128 stands for zero in the data rows.
Here are some points, each followed by its number:
[118 115 109 145 173  95 107 159  60 134 154 103] 0
[139  92  75 160  72 119  98 181 152 133 178  45] 1
[214  74  52  72 195  90 149 179 161 211 201   0] 2
[141 162  74  58 189 134 165 185 126 121 141 104] 3
[ 91 148  82 126 129 105 116 146 187  63 117 153] 4
[ 63 159 133 195 106 123 102  58 213 174  84 229] 5
[200 112  57  52 240  95 202 255  79 139 205  23] 6
[133 127  79 122 189  93  86  92 197 163 122 116] 7
[102 164 159 136 180  95 106 119  46 114 122 185] 8
[131  78 197  74 121 156 116 126  43 178 109  94] 9
[109 101 135 133  89 122 142 160 129  68 142 110] 10
[ 96 166 158 183  73 124  80 103  46 107  75 226] 11
[169 136 145 122  95 102 136 172  92 134 179 100] 12
[ 39 166 177 165 102 153 157  45 145  91  94 231] 13
[ 39 125 239 108 121 160 146  85  38 168 118 162] 14
[158 146 138 193 133  98 131 117 165 162 144 145] 15
Which point above is nearest to each new point? Its number follows each.
[141 150 120 133 135  94 128 162 153 143 112 133] 15
[107 128 162 177 121 134 121  60 163 133  89 141] 15
[ 90 156 184 179  79 134 140  78 151 100  96 181] 13
[156  35 164 157  80  97  81  93  63 173 165  68] 9
[ 97 154 109 112 191 100 106 167  42  87 125 158] 8
[135 161 128 147  80 116 100 131 120 123 119 154] 15
[120  74 136  99  47 205 138  79 144 108 116 126] 10
[ 65 116 141 184 105  78  50  73 133 105 111 177] 11
[175  68 107 100 134 155 139 142 195 148 158  51] 1
[108  88 164 158 130 106  21  14 150 173 113  90] 7
[154 157 169 116 212 102 125 120 173 168 145 101] 7
[119 123  32  95 172 144 183 219 143  95 131  96] 3
[143 144 107 109 192 154 110  95 255 129 107 157] 7
[119  80 174 109 145  98 139 102  24 168 113 111] 9
[111  96 142 162  99 117 103 113 206 141 107  95] 15
[148 138  84 135  97 105 128 225  73 136 185  75] 12
[ 23  70 192 151  51 152  84   0  68 155  74 179] 14
[ 89 139 133 118 199  92 123 130  96 134 102 161] 8
[118 102  97 147 147 106  47 139  92 130 139 142] 0
[193 140 113 106 168 108 164 162 142 172 152 126] 3
[ 87 194 146 143  71 159 102  36 159 104  80 250] 13
[132 182 165 187  63 179 171 182  47 114 179 145] 12
[140 128 145 123 185 136 164 131 160 135 137 160] 15
[132 101 141 225 115  66   0  52 150 163 126 104] 15
[ 99 187 118 132 139 142 182  86 164 129  94 200] 13
[163 137 164 141  93 144 120 178 140 171 141  92] 12
[120 176 158 165 178 137 109  53 216 158  96 214] 5
